In the data rows, 128 means zero.
The table, row by row:
[ 78 111 176 147 121 127 185  46 134 108  37 118 145 137 127 212 125 133
 155 161 109 132 141 185 128 128 199 210  85]
[ 84 182 123 110 139 109 136 151  76  93  83 143 157 170 121 150 174  99
 174 129 165 154 131 122 134 191 161 140 141]
[178 128 103 185  88 138 128 103 121 109 129 223 120 132 199  36 120 136
 130 138 218  59 172 100 111 174 140 135 143]
[173 133  77 120 127 121  70 205 132 152 228 122 106 118 127  26 133 126
  92  97 135 105 109  67 122 133  63  38 181]
[125 136 117 136 123 133  82 149 139 138 187 131 128 132 145  74 133 138
 127 122 136 104 113  69 139 135  68  81 125]
[206 105 131 138 111 119 170 124 132 136 131 119 128  37 117  86 135 124
  29 132 119 152 122 125 123  63  63 126 146]
[ 82 199 124 135 125  91 128 143  80  88  79 128 165 175 125 152 215  89
 192 133 167 163 126 119 125 205 170 130 134]
[ 60 130 212 139 102 131 112  27 125 134 115 132 155 148 136 164 124 135
 165 168 132 102 125 115 130 117 116 190  75]
[162 134 128 114 136 148 136 195 100 126 131 156  94 129 133 110 131 124
 125 124 117 123 160 103  86 197 220 129 155]
[ 45 179 137 127 142 117  97 137  90  95  97 139 144 216 127 166 165  94
 229 119 155 134 141 125 128 200 197 134 133]
[107 183 133 128 129 117 132 155  82  78  72 131 145 170 131 152 183  94
 172 136 162 157 142 130 127 179 155 133 143]
[176 163 128 120 124  92 164 157  88  73  62 123 156  74 134  98 197  89
  63 141 165 185 126 124 129 126  82 134 135]
[131  59 124 127 120 169 103 115 187 186 202 128  88 136 118 119  25 178
 123 135  74  79 124 130 131  75 125 134 117]
[137 122 143  65 147 137 127 203 111 140 119  85 120 129  89 215 123 121
 121 123  66 173 113 126 109 151 207 122 129]
[182 138 130 137 109  99 171 149 100  84  89 116 150  62 138 105 183 100
  66 131 146 165 128 122 127 118  77 127 151]
[ 73 125 117 175 131 116 122  25 162 130 119 100 162 140 125 126 126 133
 137 112 138 117  92 162 188  28   0 111 120]
[ 62 187 115 133 128 118 112 152  83  81  86 140 143 206 125 159 179 102
 200 126 163 147 135 135 140 202 171 127 129]
[ 79  93 116 128 138 142 103 126 174 185 169 135  98 173 123 152  62 154
 189 124  87  75 131 131 129 131 157 134 118]
[ 86 128 133 143 120 127 132  74 152 125 122 110 154 119 132 130 135 125
 132 126 136 135 110 149 171  62  50 129 112]
[156 127  84 127 121 133  89 181 128 142 198 126 109 121 145  48 129 135
 103  95 125 115 112  84 124 134  84  69 150]
[ 56 176 137 132 141 120 114 131  77  99 106 141 139 224 125 162 168 119
 232 126 149 138 148 137 133 201 187 138 131]
[ 58 132 219 116 109 124 105  27 125 154 134 141 162 151 117 134 129 134
 162 163 139 104 119  90 118 119 110 188  59]
[101  77 123 126 120 154  99 113 177 185 174 132  88 156 138 143  65 163
 155 118  95  85 127 129 117 111 150 127 111]
[199 116 142 132 127 142 147 134 135 136 141 122 119  60 125  94 132 133
  54 138 138 134 117 125 114  74  80 127 146]
[ 76 119 136 131 153 115 139  68 169 135 124  76 164 123  89 168 123 131
 123 119 105 146  78 163 171  51  29 129 113]
[171 179 121 122 123  98 172 158  91  63  75 122 155  74 133  92 208  87
  74 134 172 171 120 126 121 132  91 127 143]
[ 80 131 185 137 121 132 162  67 130 100  83 114 154 151 122 176 132 124
 168 153 129 129 145 160 129 127 158 171  85]
[106 129 145  69 156 133 117 175 118 142 127  66 125 124  72 212 141 126
 121 122  63 186 102 126 128 119 167 124 138]
[169 121  69 126 122 125  68 215 131 148 215 134 112 109 131  49 143 128
  97 105 131 107 106  72 128 126  69  56 159]
[171 115  74 121 150 135 116 192 127 136 166 132 105 103 127  88 118 116
 106 106 128 137 105 112 125 117 112  64 166]
[180 116  43 120 146 132 165 213 125 111  96 124  92  96 130 133 118 135
 115  95 136 150 142 164 141 128 147 100 189]
Each row is a point on one line or plane from a hidden set. Lines and planes are numbered 0, 1, 2 and so on, in the order they first appear below.
Rows drawn again from the table, each followed by the number of its line or plane:
[ 62 187 115 133 128 118 112 152  83  81  86 140 143 206 125 159 179 102
 200 126 163 147 135 135 140 202 171 127 129] ~ 0
[131  59 124 127 120 169 103 115 187 186 202 128  88 136 118 119  25 178
 123 135  74  79 124 130 131  75 125 134 117] ~ 0
[199 116 142 132 127 142 147 134 135 136 141 122 119  60 125  94 132 133
  54 138 138 134 117 125 114  74  80 127 146] ~ 0
[ 79  93 116 128 138 142 103 126 174 185 169 135  98 173 123 152  62 154
 189 124  87  75 131 131 129 131 157 134 118] ~ 0
[169 121  69 126 122 125  68 215 131 148 215 134 112 109 131  49 143 128
  97 105 131 107 106  72 128 126  69  56 159] ~ 1
[101  77 123 126 120 154  99 113 177 185 174 132  88 156 138 143  65 163
 155 118  95  85 127 129 117 111 150 127 111] ~ 0
[ 56 176 137 132 141 120 114 131  77  99 106 141 139 224 125 162 168 119
 232 126 149 138 148 137 133 201 187 138 131] ~ 0
[ 76 119 136 131 153 115 139  68 169 135 124  76 164 123  89 168 123 131
 123 119 105 146  78 163 171  51  29 129 113] ~ 2
[171 115  74 121 150 135 116 192 127 136 166 132 105 103 127  88 118 116
 106 106 128 137 105 112 125 117 112  64 166] ~ 1
[ 45 179 137 127 142 117  97 137  90  95  97 139 144 216 127 166 165  94
 229 119 155 134 141 125 128 200 197 134 133] ~ 0
[156 127  84 127 121 133  89 181 128 142 198 126 109 121 145  48 129 135
 103  95 125 115 112  84 124 134  84  69 150] ~ 1
[171 179 121 122 123  98 172 158  91  63  75 122 155  74 133  92 208  87
  74 134 172 171 120 126 121 132  91 127 143] ~ 0
[ 73 125 117 175 131 116 122  25 162 130 119 100 162 140 125 126 126 133
 137 112 138 117  92 162 188  28   0 111 120] ~ 2
[ 58 132 219 116 109 124 105  27 125 154 134 141 162 151 117 134 129 134
 162 163 139 104 119  90 118 119 110 188  59] ~ 1
[182 138 130 137 109  99 171 149 100  84  89 116 150  62 138 105 183 100
  66 131 146 165 128 122 127 118  77 127 151] ~ 0
[162 134 128 114 136 148 136 195 100 126 131 156  94 129 133 110 131 124
 125 124 117 123 160 103  86 197 220 129 155] ~ 2
[180 116  43 120 146 132 165 213 125 111  96 124  92  96 130 133 118 135
 115  95 136 150 142 164 141 128 147 100 189] ~ 1
[ 86 128 133 143 120 127 132  74 152 125 122 110 154 119 132 130 135 125
 132 126 136 135 110 149 171  62  50 129 112] ~ 2
[125 136 117 136 123 133  82 149 139 138 187 131 128 132 145  74 133 138
 127 122 136 104 113  69 139 135  68  81 125] ~ 1
[ 78 111 176 147 121 127 185  46 134 108  37 118 145 137 127 212 125 133
 155 161 109 132 141 185 128 128 199 210  85] ~ 1
[178 128 103 185  88 138 128 103 121 109 129 223 120 132 199  36 120 136
 130 138 218  59 172 100 111 174 140 135 143] ~ 2
[ 82 199 124 135 125  91 128 143  80  88  79 128 165 175 125 152 215  89
 192 133 167 163 126 119 125 205 170 130 134] ~ 0
[176 163 128 120 124  92 164 157  88  73  62 123 156  74 134  98 197  89
  63 141 165 185 126 124 129 126  82 134 135] ~ 0
[106 129 145  69 156 133 117 175 118 142 127  66 125 124  72 212 141 126
 121 122  63 186 102 126 128 119 167 124 138] ~ 2
[ 80 131 185 137 121 132 162  67 130 100  83 114 154 151 122 176 132 124
 168 153 129 129 145 160 129 127 158 171  85] ~ 1
[ 60 130 212 139 102 131 112  27 125 134 115 132 155 148 136 164 124 135
 165 168 132 102 125 115 130 117 116 190  75] ~ 1
[137 122 143  65 147 137 127 203 111 140 119  85 120 129  89 215 123 121
 121 123  66 173 113 126 109 151 207 122 129] ~ 2
[107 183 133 128 129 117 132 155  82  78  72 131 145 170 131 152 183  94
 172 136 162 157 142 130 127 179 155 133 143] ~ 0
[ 84 182 123 110 139 109 136 151  76  93  83 143 157 170 121 150 174  99
 174 129 165 154 131 122 134 191 161 140 141] ~ 0
[206 105 131 138 111 119 170 124 132 136 131 119 128  37 117  86 135 124
  29 132 119 152 122 125 123  63  63 126 146] ~ 0
[173 133  77 120 127 121  70 205 132 152 228 122 106 118 127  26 133 126
  92  97 135 105 109  67 122 133  63  38 181] ~ 1
